One turn or mirror swaps these rows in pairs. Which row does each one swap with?
The rows were stretched afterwards, more along some directions than others.
sose: [ 0.92  0.91 -0.37 -1.12  0.01 -0.95 -0.50 -0.46 -2.65  0.75  0.43  0.13
  0.38 -0.74 -0.62 -2.39 -2.49 -0.03 -1.47  0.79 -0.55  2.21]
kotaz: [-0.32  0.63 -0.08 -1.58  1.13 -0.11  0.60 -1.61  0.99 -0.62  3.06  1.42
  0.75  0.07  0.01  0.25  0.38 -0.40 -2.50  1.24 -3.34  0.23]
bub: [ 0.80  0.54 -1.01 -0.19  0.23 -1.39 -0.44  0.40 -1.55  1.93  0.18  0.53
  0.11 -1.92  0.17 -2.59 -2.66  1.74  0.20 -1.77 -0.63  0.23]
motun: [-0.06 -0.51 -0.34  0.19 -1.00 -0.95 -0.96  0.60 -1.50  0.48 -1.74  1.39
 -0.31 -1.35 -2.60 -1.26 -2.34  0.61 -2.02 -2.01  0.12  1.27]
Reb: [-0.76  0.67  0.94 -0.05 -0.24  2.98  0.70 -3.44 -1.62  1.28  1.39  0.51
  2.27 -0.36 -1.24 -1.97 -2.05  1.65 -1.20  0.33  0.34  1.70]
mipuz: [ 0.52  0.69  0.28 -0.40 -0.30  1.35  1.14 -1.10 -1.06 -0.58  2.02  0.69
  1.89 -2.59 -2.19 -0.18 -2.96  1.40 -0.59  1.46 -2.44  1.58]
Kuber: [ 2.15  1.42  1.65 -2.53  0.03  0.26 -0.01 -0.84 -0.12 -0.60  2.20  2.66
  2.62  1.96 -0.40  0.66  0.93 -1.75 -2.38  0.63 -2.64 -0.11]
Zesa: [ 0.90  1.22 -0.57 -0.57  0.47 -1.27  0.00  0.81 -1.88  1.41 -0.69  0.32
  0.86 -1.98 -0.49 -3.22 -2.68  0.97 -0.28 -2.04 -0.45 -0.35]
sug: [ 1.97  0.42 -1.15 -1.66  0.40  0.53  0.58  1.86 -0.03 -0.03 -0.25  1.55
  2.13 -1.38 -0.91 -0.82 -0.84 -0.87 -1.07 -0.30 -1.88 -0.51]
tifim: [ 0.58  0.22 -0.73 -0.90 -1.33  0.94  1.63 -0.10 -1.19  0.32  2.42  0.49
  2.34 -1.20  0.26 -0.39  0.29  2.37 -1.00  2.97 -1.34  0.42]
fiva: [ 1.18  0.78 -0.49 -1.76  1.11 -0.43  1.28  1.41  1.62  0.69  1.36  1.69
  2.10  0.10 -0.26 -0.36  0.11 -1.20 -0.93 -0.03 -3.19 -2.00]
Bup: [ 0.97  3.48  0.77 -1.38 -0.43 -1.51 -1.56 -0.44 -1.29  0.86  1.08  1.43
  0.78 -0.84 -0.49  0.59 -2.71 -1.19 -0.26 -1.58  0.61 -1.14]
Vomo: [-0.12  1.41  0.06 -0.82 -0.29  2.11  0.29 -2.47  0.26 -0.17  1.25  1.44
  1.98  0.83 -1.83  0.24  0.15 -1.22 -3.06 -0.69 -0.08 -0.41]
satov: [ 0.26  1.37 -1.17 -0.70  1.29 -1.73  0.11 -0.22 -0.95 -1.54  1.58  1.40
 -1.31 -1.41 -0.59  0.06 -1.78 -1.38 -2.07  0.20 -0.64 -1.01]
durel: [ 1.21  0.67 -1.01 -0.86 -0.79 -1.51 -0.15  0.37 -2.25  0.15 -1.04  0.43
 -0.42 -0.28 -0.33 -2.08 -1.83 -0.42 -0.36 -0.52  0.85  1.23]
Zol: [ 1.23  0.47  0.85 -2.22  0.10 -2.97 -0.63  1.52 -2.36  0.05  0.32  1.79
 -0.73 -1.46  0.35 -2.63 -1.69 -1.12 -1.86  0.29 -0.50  0.45]
pazas: [ 0.67 -0.46  0.74 -1.52 -1.55  0.27 -0.71 -0.19  0.11 -0.15  1.11  1.18
  1.62 -2.02 -1.22 -0.58 -0.47  2.23 -0.84 -1.36 -1.73  1.00]
rebo: [-0.28  0.75  0.68 -0.06 -1.27 -0.27 -0.60 -0.49 -1.01  0.25 -0.03  1.25
  1.39  0.23 -2.04 -1.07 -0.39  0.20 -2.41 -0.80 -0.29  0.07]
dopuf: [ 0.30  2.24 -0.30 -0.71  0.55 -2.56  1.34 -0.10 -1.43  0.10  0.79  0.63
  0.78 -1.39 -1.07 -1.42 -3.29 -0.61 -0.57 -1.21 -0.43 -0.17]
von: [ 0.75  1.04  0.52 -0.53 -0.31 -0.55 -0.72  0.44 -0.17 -0.71  1.41  1.74
  0.21 -1.50 -0.95  2.38 -1.47 -0.54 -0.90  1.19 -1.56 -0.47]
nin: [ 0.99 -0.44  1.11 -0.91 -1.39  0.89  0.34 -1.50 -2.93 -0.60  1.15  0.65
  2.02 -1.69 -1.84 -0.68 -1.84  0.36 -1.70  0.80 -1.23  1.19]
vur: [-0.26  2.56  0.27 -0.32 -1.16  0.80 -0.19 -1.42 -1.56  1.43  1.50  0.93
  0.86 -0.15 -0.68  0.40 -2.22 -0.12 -1.18  2.22 -0.30  0.26]
Gigu: [ 1.88  2.06  0.42 -1.34 -0.75 -0.75 -1.63 -0.58  0.65  0.23  1.39  2.26
  0.41  1.54  0.19 -0.31  0.30 -1.28 -1.64 -1.46 -0.84 -1.09]
kuzu: [ 0.29  2.68 -0.47 -0.02  0.15  1.39  0.40 -1.22 -2.06  1.55  0.65  0.15
  1.45 -1.51 -1.40 -2.27 -4.09  0.84 -0.77 -0.22 -0.51  0.32]
lav: [ 0.64  1.27  0.16 -0.10  1.14  0.71  0.47 -0.37  0.54  0.79  0.92 -0.89
  1.77  0.40 -0.29  0.28 -0.39 -1.83  0.52 -0.97 -1.17 -1.36]
Ruv: [-1.05  0.27 -1.77 -0.41  2.15  0.86  0.91 -0.37  0.25  0.81 -0.63  0.00
 -0.02 -2.25 -1.84 -0.40 -3.29  0.15 -1.27 -0.14 -1.56  0.29]
Paz: [ 0.28  0.75 -0.70 -0.76 -0.66  2.87  1.39 -2.00  0.26  0.01  1.67  1.52
  2.70  0.83 -1.69  0.12  0.06  1.68 -1.47  1.57 -1.72  0.11]
Supe: [-0.38  0.87  0.72 -1.07 -0.01  0.89  2.24  0.11 -0.41  0.13  1.32  0.47
  2.92  0.19 -0.60  1.18 -0.61 -0.66 -0.07  2.02 -1.90 -0.46]
zaz: [-1.04  0.33 -1.94  1.29  0.73  1.03  1.84 -0.02  1.07 -0.12 -0.07  0.06
  0.49 -1.08 -1.20  0.89 -0.79  0.55  0.07  1.12 -1.53  0.80]
resos: [ 1.57  2.17 -0.97  0.66 -1.11  1.76 -0.70 -1.20 -1.14  1.03  0.97  0.68
  1.20 -1.14 -1.66 -2.02 -1.74  1.49 -1.98 -1.11 -0.07  0.02]
lodit: [ 0.76  1.95 -1.01 -1.93  0.67 -1.43 -0.21  0.43  0.00  1.33  1.09  0.84
 -0.65  0.04  0.36 -2.66 -0.43 -0.95 -1.89 -0.85 -0.41 -0.96]
kuzes: [ 0.48  1.20  1.07 -2.21  0.62 -2.87  0.12  1.93 -0.77  0.44  0.93  0.38
  0.45 -2.39  0.22 -2.04 -2.36 -1.19 -0.44 -0.71 -1.95 -0.49]
kuv: [ 0.71 -1.26  0.80 -0.48 -0.85 -0.09  0.48 -0.45 -2.04 -0.92  1.16  0.00
  1.19 -2.04 -1.47 -1.71 -1.49  1.14 -1.52  0.85 -1.90  2.13]
vemel: [-0.23  1.26  1.00 -1.48 -0.48 -1.39  0.11  0.66 -0.77  1.02  2.11  2.31
  0.75 -1.95  0.49 -1.14 -1.94  0.87 -1.19  0.52 -1.32 -1.26]
fefe: [ 0.11  1.29 -0.61 -0.23  1.12  1.11  0.05  1.90  1.36  2.42  0.24  0.11
  1.12  0.04 -0.42 -1.03 -0.91 -0.44 -0.43  0.27 -3.12 -1.75]
sed: [ 0.83  2.05  0.57 -2.90  0.81 -0.15  1.39 -0.27  1.44  0.58  3.03  1.44
  3.44  0.97  0.51  0.16  0.64 -0.53 -1.15  0.21 -4.26 -0.80]
losu: [ 0.43  2.94 -0.23 -1.17  2.35  0.31  0.38 -0.68  1.47  0.59  0.79  0.78
  1.78  1.07 -0.37  0.69 -0.37 -2.49 -0.71 -1.52 -2.01 -2.38]
potif: [ 1.30 -0.08  0.63 -0.50 -2.63  1.15 -1.26  1.42 -1.36  2.60  0.88  1.73
  1.36 -1.29 -0.34 -1.66 -1.09  2.18 -1.20  2.17 -1.70  0.00]
luro: [ 0.94  0.93 -0.63 -1.52 -0.92  1.49 -1.25  0.48  0.42  0.80 -0.97  1.24
  1.42 -0.82 -1.40  0.02 -0.26 -0.65 -0.79 -1.71 -0.86 -1.73]
pavo: [-0.89  0.68 -0.09 -1.54  0.33 -1.52  0.22 -0.23  0.38  0.89  2.51  1.03
  0.06 -0.18  0.80 -0.67  0.65 -0.19 -2.35  0.82 -2.64 -1.23]
gub: [ 2.52  0.59  1.15 -1.73 -0.28  0.33 -2.58  0.19 -0.02  0.92  1.71  2.33
  1.10  0.01 -0.50 -1.13 -0.56 -0.60 -2.48  0.00 -2.69 -0.03]
vapus: [-0.89 -1.14  1.17  0.65  0.28  0.55 -0.85  0.92  0.21  1.95 -0.91  0.37
  0.15 -0.48 -1.27 -1.13 -1.44  0.62 -0.19 -0.54 -1.35  0.70]
Div: [-0.53  0.56  0.15  0.60 -0.05  1.83  1.52 -0.83  1.07  1.31  1.42 -1.62
  3.07 -0.12 -1.69 -0.89 -0.23  1.84 -1.34 -0.72 -2.25 -0.32]
Fuga: [-0.09  0.84  0.62 -0.85  0.19  2.48  1.01 -0.47  1.35  0.37  1.93  1.60
  3.07 -1.03 -1.88  1.14 -1.60  0.71 -0.94  0.30 -2.53 -1.00]
sezi: [ 0.41  3.85 -0.22 -0.63  0.76 -2.43 -0.25 -0.17  0.62 -0.27  1.27  1.50
  0.72  0.03 -0.85  0.65 -1.70 -1.60 -1.54 -2.59 -1.08 -0.98]
tudul: [ 0.38  0.03  0.23 -1.68 -0.61 -0.43 -0.66  0.07 -0.94  0.69 -0.14  2.26
  1.45 -2.29 -0.43 -0.88 -1.85  0.42  0.22 -0.03 -0.17  1.44]
Taki: [ 1.53  0.52 -0.40 -2.04 -0.91 -0.10 -0.38  2.30 -0.40  2.27  0.49  0.93
  2.21 -0.56  0.66 -1.16  0.23  0.72  0.16  0.31 -1.27 -1.26]
Mil: [-0.99  0.92 -0.41  0.07 -0.23 -0.97  0.11 -0.03 -1.17  0.03 -0.04  0.37
 -1.11 -1.85 -1.45 -1.53 -2.68  0.44 -0.89  0.29  0.59 -0.13]
Geg: [-1.49  1.31 -0.21 -1.57  0.43  0.03  1.27 -1.39  1.46 -0.50  1.82 -0.61
  1.37  0.00 -0.34  0.90  0.85 -0.23 -0.59 -0.24 -1.30  0.23]
Rok: [ 2.65  0.57  0.41 -0.97 -0.72  0.51 -0.54  0.49 -0.95  0.18 -0.57  0.77
  1.52  0.55 -2.44 -0.50 -1.15 -0.90 -0.89 -1.33 -1.22  0.77]
kod: [-1.10  3.82 -0.95 -0.63 -1.15 -1.27 -0.37 -1.82 -0.57  1.21  0.58  0.04
  0.62 -0.01 -0.57 -0.98 -1.06  0.79 -1.07 -2.89  0.88 -0.99]
zedus: [ 0.71  1.09 -2.17  0.70  1.04  1.04 -0.25  1.09  0.45  0.77 -1.44  0.17
 -0.19 -0.23 -2.02  0.53 -1.39 -1.10 -0.73 -0.25 -1.46 -0.05]
Dobef: [ 0.19  2.23  2.11 -0.70 -1.65 -1.31 -1.40 -1.27  0.93  0.90  2.25  2.18
  2.59  0.32 -0.33  0.46  0.02  0.90 -0.41 -2.00 -1.03  0.28]
vaze: [-0.22 -0.59  1.48 -0.49  0.81  0.64 -0.15  0.76  0.85  1.79  1.16 -0.29
  0.85 -0.46 -0.37 -1.47 -0.38 -0.21 -0.87  1.16 -3.58  0.02]
kuni: [-0.09  0.57  0.68 -0.69 -0.09  1.44  0.80 -2.52 -1.97  1.52  2.00  0.30
  1.87 -1.14 -0.84 -2.68 -2.54  2.22 -1.40  1.21 -2.00  2.32]
Pokid: [-0.82  0.52 -0.62 -0.79  0.61  0.34  1.89  0.86  1.93  0.92  3.01 -0.07
  1.50 -0.86  0.14 -0.65  0.67  1.34 -0.74  2.28 -4.06 -0.49]
tinu: [-0.17  2.48 -0.20  0.27  0.36  1.06 -0.13 -1.97 -0.86  0.33  1.08  2.26
  1.09 -0.78 -1.27  0.26 -2.92 -0.82 -0.49  0.28  0.63  0.19]
tugoz: [ 0.81 -0.10  0.22  1.05 -1.54  0.25 -0.75  1.25 -0.99  1.64 -0.13  1.91
  1.61 -1.20 -1.29 -1.56 -1.77  2.08  0.15 -0.25 -0.70  0.72]
mok: [-2.30  0.72 -0.90 -0.12  0.65 -0.43  2.58  0.88 -0.12  1.15  0.59 -1.06
  1.17 -1.79 -0.87 -1.06 -2.36  1.29  0.10  0.81 -0.87  0.03]
nozu: [ 0.42  1.08 -0.01  1.54 -1.29  1.73  0.42 -1.75  0.22 -0.26  1.67  1.30
  1.79 -1.55 -1.76  0.06 -1.32  2.35 -0.93 -0.43 -1.13  0.83]
naza: [ 0.22  1.37 -0.32 -1.50 -0.08  1.03 -1.04 -2.42 -1.69 -0.47  0.27  3.61
  0.72 -1.03 -2.17 -0.56 -2.37 -0.60 -3.31 -0.18  0.19  0.32]
kidaz: [ 1.66 -0.45 -0.97 -0.47 -0.30  1.25  1.50 -0.17 -1.46 -1.49  1.34  0.63
  2.10 -0.34 -1.50 -0.04 -0.06  0.46 -1.51  1.34 -1.74  0.23]

fefe swaps with kuzu
kuni swaps with vaze
Geg swaps with pazas
kuv swaps with kotaz
mok swaps with Fuga
vapus swaps with Reb
kidaz swaps with satov
Gigu swaps with durel
rebo swaps with naza
Vomo swaps with motun
kod swaps with luro
Kuber swaps with Zol

